In the rows, 128 means zero.
A single turn carries every row of the set below to another of its rows. Some are shown first; where does it send the rows asked next?
kofe: [ 94 131 126 138 130 133 134 117 159 157 123 154 150 125 114 135 145 135
 117 107 125 156 123 139 129  89 159 145 121 143 134 125  95]
zeso: [ 89  91 138 141 145 149 155  97 109 164 120 113 145 126 112 120 164 106
 131 140 115 158 136 135 125 100 136  92 132 120 121 121 123]
Furif: [139 132 132 115 143 138 124 144 128 109 139 161 108 143 107 114 175 149
 153 161 105 118 138 117 137  97 110 106 105 113 105 109 124]
viz: [156 114  93 163 103 108 147  90 130 125 136 105 132 117 152 127 117 119
 130 117 131 136 115 133 117 156 141 126 131 109 119  94 141]
zugeg: [ 76 106 140 128 134 117 131 101 105 147 112 122 130 120 117 115 171 105
 108 132 115 143 151 161 120  84 144 110 141 110 130 147 106]
Zirut: [ 97 124 146 134 129 127 156  97  98 112 112 123 165 141  93 137 146  93
 144  88 131 130 138 107 163 104 133 126 130 113 154 123 141]
kop: [157 143 133 136 137 121 150  97 139  81 149 125 136 105 150 121 138 145
 117 163  89 138 118 117  94 128 139 124 121 118 114 105 143]
Zosa: [143 155 125 142 119 119 142 102 136  79 162 145 141  88 154 128 122 140
 130 155 112 143 125 126  92 120 125 116 125 112 119 102 123]
remov: [121 137 127 128 111 114 128 139 119 122 138 109 130 160 108 141 134 104
 139  95 139  89 143 113 174 113 129 144  92 129 134 112 126]
Kodef: [112 131 150 131 129 134 122 153 130 110 173 144 150 151 141 127 166 133
 156 143 118 111 147 131 126 108 181 109 143 104 106 157 134]
Kipe: [117 133 143 138 143 146 159 116  79 107 126 145 149 150 112 117 155 127
 159 136  96 128 162 136 142  81 110 113 131 106  91 120 146]
Dubo: [125 116 139 119  96  81 141 116 120 135 101 127 161 130 115 143 142 142
 146 116 117 122 165 116 171 138 167 116 128 119 132  97 130]
vof: [147 128 103 170 115 101 137 112 117 143 136  89 129 107 148 124 113 113
 116 126 124 131 110 137 137 157 146 126 130 136 114  95 134]
gak: [161 142 115 113 141  83 107 139 118 118 154 107 131 140 121 133 123 115
 140 120  98 108 145 143 147 114 130 159 157 149 129 117 116]
Ziso: [135 124 111 163 110 102 123  94 116 125 144 110 125  84 152 127 105 123
 131 131 132 144 121 148 125 151 134 122 139 131 119  83 121]
zimoz: [149 163 139 108 107 150 129 122 105 140 154 128 131 124  85 141 171 119
 165 120 112 122 170 139 137 124 143 123 116 112  82 115 131]
siz: [116 128 148 148 141 160 116 153 140 125 127 111 131 102 109 125 141 104
 119 161 127 133 124 141 111 114 138 134 166 120 108 100  84]
bot: [107  99 160 151 127 128 135 105  98 108  89 113 121 163 127 118 120 113
 130 108 114 138 155 106 173 119 136 132 120 121 134 117 135]
sepag: [ 99 132 131 142 120  98 115 121 105 112 109 160 122 137 105 144 165 156
 150  88 125 136 148 147 164 115 134 162 140 136 127 112 134]
Tupe: [105 147 127 118 121 135 152  98 167 139 104 109 136 134 117 139 175 129
 144 168 110 158 152 130 118 116 141 129 107 111 132 110 100]
vara: [139 123 143 105 150  95 123 135 139 108 140 102 124 110 114 138 136 137
 112 133  96 135 134 130 119 126 142 132 146 147 171 126  91]
sirer: [140 148 105 122 146  99 116 167 126 126 166 115 113 123 112 134 174 126
 130 154 105 128 139 143 114 118 112 121 151 131 132 136 101]
fote: [135 154 107 141  97 101 118 101 103  90 178 126 117  96 136 163 141 102
 142 122 145 133 124 123 121 138 116 123 120 112 128 115 138]
Far: [167 127 117 139 117 135 157  87 134  88 149 127 121 109 146 131 129 143
 129 143 106 148 120 126  87 137 134 116 114  99 117 107 136]
telag: [116 131 125 128 111 127 116 143 116  91 137 164 124 152 121 122 147 104
 139 113  95 138 168 133  96 105 152 109 137  88  78 140 147]
fabud: [151 160 113 154 104 110 131 105 122  96 159 126 119 110 133 178 134 115
 140 116 122 140 114 110 150 151 119 131 125  85 133 120 130]
zadu: [155 161 107 141 108 109 129 116  98  88 161 125 103 112 117 159 159 108
 134 128 131 136 108 108 134 147 118 119 111 110 131 128 147]
ded: [113 108 126 123 115 101 138 124  84 112 107 112 146 142 138 148 132 147
 130 105 115 118 125 111 174 111 164 143 158 133 134  97 139]
vab: [158 141 132 148 129 122 138  99 137  92 163 137 130 101 156 149 140 152
 136 153  85 140 129 125 114 140 127 121 139  87 101 104 139]
Ral: [139 125 118 169 115 119 136  99 139 146 157  92 131  94 153 153 119 121
 120 125 112 142 117 136 128 161 144 124 138 105 112 101 121]
Fol: [ 99 113 122 134 102 100 108 116 117  93  93 137 112 158 118 139 122  88
 138  84 117 149 152 128 134 129 157 131 136 102 128 130 136]
Gize: [ 99 134 147 117 122 107 129 103  97 115 110 146 154 129 100 119 140  95
 118  88 123 121 147 136 152  78 150 131 142 108 147 147 116]
lov: [108 146 139 129 139 127 126 112  88 114 113 154 132 135 107  98 161 115
 138 125 102 124 162 167 133  72 122 131 151 101  99 137 122]
Rugum: [101 122 141 121 125 129 124 124 109 131 168 150 126 132 124 155 181 151
 129 121 104 134 163 154 110  84 146 137 113 136  90 140 133]
relaz: [ 94 124 155 157 146 172 147 126 144 127 117 123 138 136 108  93 168 111
 115 132 119 150 139 101 114 117 133 109 127 105 128 128 122]
kezi: [ 93 115 130 144 122 147 125 128 148 126 101 130 116 132 117 110 127 102
 118 114 105 170 144 146  87 125 165 109 135 104 111 129 107]
fedud: [143 120 148 115 122 118 105 153 107  89 162 147 148 128 124 154 143 103
 131 156 115 101 145 111 131  86 142 128 159 111  92 116 126]
vobo: [103  83 153 122 147 132 125 110 155 147 127  93 127 120 117 107 159 135
 121 131 116 118 137 128 123 130 153 123 118 141 134  89 122]
fekin: [105 105 146 133 117 103 107 130 108  89 107  99 112 130 122 172 135  96
 127 146 136 128 135 122 156 120 133 151 151 122 146 108 103]
kunut: [161 143  97 152  93 116 148 113 105  91 159 125 112 115 128 149 145 121
 139 113 138 132 121 121 116 155 119 113 114  90 123 119 147]
Dula: [108 135 157 150 138 166 126 138 140 132 123 120 121 136 120 114 125 132
 152 130 126 147 121 152 142 131 181 123 139 121 135 140  86]
kuf: [134 152 116 114 124 163 130 145  76 128 170 127 125 133 109 145 174 127
 143 122 115 120 124 126 132  93 142 126 147 118  80 122 139]
raf: [ 92 136 122 123 143 161 154 116 138 120 111 104 128 126 126 138 171 143
 119 153 113 160 103 118 113  99 147 137 142 122 144 111 101]
Melug: [106 117 140 131 125 111  99 110 115 100 125 123 108 171 136 148 153 117
 181 131 128 133 136 136 171 126 168 145 145 116 139 142 130]
zumu: [129 112 135 136 128 142 117 122  94 130 151 146 129 165 120 117 166  92
 144 127 114 125 155  99 146  95 129 108 127 105  82 136 160]

zeso moves to Kipe
sirer moves to gak
Now find these:
Dula moves to Kodef
Fol moves to kezi
vof moves to kop
viz moves to Far
vab moves to fabud
kuf moves to ded
Gize moves to zugeg
Furif moves to remov
relaz moves to zumu
sepag moves to kofe
Dubo moves to Tupe
Ziso moves to Zosa
fekin moves to siz

A single turn carries every row of the set below to another of its rows. Some are shown first; where does it send the rows asked next?
fak: [135 144 122 153 141  92 117 157 116 108 131 121 149 120 144 114 145 134
 116]
Sopu: [112 105 137 152 150 126 150 154 120 137 150 138 111 135 123 113 108 142
  85]
Zoze: [144 151  86 128 151  84 100 150 117 112 119 118 153 132 139 118 138 124
 118]
radan: [189 149 114 113 167 157 145 111  94 163 152 164 103 122 126 112 140 143
 101]
lazi: [186 141  69 106 174 119 119  97  81 136 162 153 148 133 139 111 128 123
 104]
Nas: [115 127 126 165 138 102 149 167 109 129 152 131 125 128 130 115 131 137
 111]
Sal: [137 144  83 131 155  81 101 139 120 111 119 116 150 131 138 117 137 124
 122]
Keko: [118 113 119 130 165 154 130 135 140 143 152 133  94 136 128 111 100 144
  80]
gafiz: [144 144  83 134 152  89 107 142 122 105 116 109 155 133 130 118 139 118
 114]
kepiz: [188 154  93 118 144 130 130 117  69 116 161 159 135 105 137 122 147 134
 115]
Raz: [196 128  89 100 178 125 138 101  88 151 161 145 147 128 121 111 116 111
 112]
ratog: [161 130 115 130 148 118 156 129  60 145 160 178 137 139 131 112 120 132
 128]
dalis: [191 132  88 100 177 138 140 100  96 161 158 148 143 124 133 103 107 105
 114]
Mosom: [168 125 122 122 159 122 148 125  62 144 167 174 133 146 124 116 118 138
 128]
febi: [168 126 131 123 166 135 144 119  74 151 156 181 130 148 133 107 124 150
  95]
bubu: [144 134  85 101 163 139 106 119 152 133 109 112 116 117 131 111  99 108
 115]
gige: [145 145  79 113 169 109  93 126 141 126 127 105 142 130 140 110 114 108
 136]
ven: [147 138  81  96 166 141 102 127 148 138 118 114 118 123 133 111  95 108
 117]
rula: [123 126  89 116 169 152 119 116 150 143 129 124  86 127 128 112 104 133
  97]
rog: [194 139  94 105 167 146 157 109  95 169 152 150 117 114 119 112 122 113
 119]
Mekot: [136 147 117 158 141 101 120 158 117 101 142 112 153 127 138 115 145 130
 117]
dosi: [115 118 125 138 165 158 129 134 141 138 150 131  96 148 125 110 104 144
  94]
revo: [193 143  82 108 171 121 118 101  79 126 167 152 147 127 132 117 138 132
 101]
zapo: [188 156  87 116 147 125 122 114  73 118 151 160 148 112 146 115 145 130
 106]
fonuk: [110 128 117 168 137 109 147 160 109 116 151 127 123 134 127 119 134 138
 116]
dabe: [109 103 134 154 148 122 152 146 121 134 140 138 110 132 123 114 110 141
  96]
gurez: [177 154 108 130 139 128 143 131  66 130 166 162 143 111 147 112 136 126
 136]
rari: [112 107 137 152 143 133 148 150 120 124 140 136 115 139 119 115 110 140
  93]
lod: [112 129 128 169 141 103 144 159 114 126 153 128 122 126 136 114 135 139
 120]
dibap: [184 140  93 106 162 155 158 106  95 169 142 158 112 111 128 106 122 117
 106]
zem: [136 150 118 154 140  92 121 166 114 114 138 121 147 122 142 114 147 132
 117]
nup: [177 131 124 116 168 137 138 114  78 151 155 178 118 146 124 114 134 155
  95]
Rep: [147 147  72 107 168 106  92 135 135 127 126 110 143 135 138 112 112 111
 131]
veriv: [129 126  88 109 164 156 119 124 149 144 130 127  89 124 127 114  98 128
  94]
kiga: [178 143 116 124 140 131 149 131  62 132 166 164 137 115 131 119 127 126
 140]
genod: [148 137  90 105 167 147 107 125 155 136 111 109 122 129 127 109 103 109
 114]
dumon: [126 126  91 115 165 156 124 123 148 142 119 125  88 137 118 114 104 131
  98]
Zibit: [175 144 111 120 168 156 145 111  92 164 158 172 103 130 137 105 138 148
  93]
gilu: [146 148  71 118 171 111  99 129 142 127 126 101 139 139 130 112 120 109
 130]
fis: [118 109 129 135 168 150 130 128 143 142 148 132  99 136 130 108 100 144
  87]

fonuk moves to gilu
ven moves to Sopu
revo moves to radan
Now find these:
fis moves to fak
dibap moves to ratog

A single turn carries every row of the set below to another of its rows. Some are shown first; where does it send the rows asked next?
fakem: [143 162 123 107 110 118 103 106 113 105 126 159 128 121 106 127 112]
Gadol: [132 126 149 131 130 103 131 102 131 163 147 136 150 131 159 164 141]
gat: [124 153 117 126 121 112 103 121 133 125 121 155 121 146  82 144 143]
diru: [137 118 135 148 147 150 151 144 111 115 117 106 121 117 108  98 105]
gam: [158  99 137 142 137 142 152 174 112 136 138 114 139 123 132 113 113]
guboz: [133 100 112 157 154 136 116 153 130 116 116 104 148 116 107 123 132]
Malu: [172 150 106 135 144 120 147 134 159 149 113 162 129 125 138 134 157]
nade: [122 131 108 115  90 111 117 130 118 106 127 159 107 141 114 117 108]
rori: [139 155 122 147  92 105  98 121 136 116 121 149 121 128 109 145 127]
Dib: [131 151 134 103 116 122 131  95 129 110 107 152 115 150 100 115 110]
nasin: [134 106 160 106 151 125 164 101 122 144 151 149 157 132 134 119 120]
fov: [175 146 100 143 144 127 145 144 161 139 108 154 129 117 134 126 152]
nogis: [147 120 119 138 149 145 119 138 105 106 115  97 142  98 135 111 106]
Gerom: [150 111 147  87 123 111 144 113 135 148 138 159 156 156 149 137 125]
mukip: [116 109 136 102 126 109 149 114 110 160 158 149 132 142 159 137 121]
zim: [120 110 138 116 164 116 133 108 131 165 141 130 158 143 138 154 149]
banap: [144 104 124 172 131 126 118 144 133 121 120  95 148 105 144 132 123]
labo: [125  88 111 138 130 133 138 153 111 117 127 104 127 123 148 107 104]
Dube: [137 132 149 103 153 123 138 102 100 154 155 137 154 117 154 141 124]
Gir: [174 136 106 140 152 125 151 139 159 149 113 150 137 118 145 130 155]
nat: [147 154 119 115 101 126 122 140 127 119  98 132 100 158 112 123 110]

guboz moves to gat
Gir moves to fov
Gerom moves to gam
Now find these:
labo moves to nade
Dib moves to nasin
fakem moves to Dube
rori moves to Gadol

A single turn carries every row of the set below to another of its rows. Some are shown first; where does it send the rows asked next?
vado: [108 126 110 167 111 137 134 165  94 141 139 161]
telal: [120 125 111 167 101 125 123 154  88 151 139 155]
Nom: [139 136  79 138 113 112 122 128  87 145 135 117]
zodo: [132 115 151 128 106 129 178 135 122 108 110 161]
varuv: [127 133 112 174 139 137 170 156 122 119 141 115]
susen: [150 113 153 127  89 108 156 113 111 130 112 152]
nupar: [111 141  76 142 137 135 145 150 106 125 137 124]
Tubep: [162 122 126 155 118 141 181 168  92 105 123 128]
Sabof: [135 132  87 127 126 147 162 169  84 103 118 141]
niz: [172 132 127 112 112 142 154 132  91 151 126 179]
Roro: [146 131 112 175 119 112 143 127 110 146 146 103]
gura: [142 138 121 120 136 160 170 148 113 138 130 183]
ganog: [124 121 117 159 103 140 140 173  82 133 128 167]
Gul: [135 120 118 158  93 129 130 161  76 143 130 163]
vaga: [146 123  84 121 105 143 195 128 102 109 111 123]
bizus: [125 130  75 132 118 140 187 119 120 119 123 115]
Vade: [136 136 135 140 123 174 173  99 125 117 139 149]
lureb: [123 121 142 143 104 103 147 100 133 142 128 140]
buni: [181 120 125 157  98 115 153 141  82 132 126 116]
tig: [163 127  91 121 101 124 140 147  65 124 117 134]
biv: [159 122  83 120  93 126 177 111  95 126 113 116]
rofi: [106 125 142 143 122 124 168 123 144 121 125 150]
mal: [124 146 110 133 143 145 151 126 129 160 148 167]
sule: [138 128  75 132 106 123 170 102 112 136 125 106]
Gatu: [162 131 138 135 102 156 154  81 107 134 136 142]
zuga: [160 129 141 132 107 171 172  98 106 116 129 153]
barap: [155 139 116 126 119 127 134 109 108 174 142 163]
zor: [138 138 130 145 118 159 156  81 125 135 146 138]

Vade moves to zuga
rofi moves to zodo
Now find these:
sule moves to bizus
Sabof moves to tig
varuv moves to Tubep
niz moves to barap
Gul moves to telal

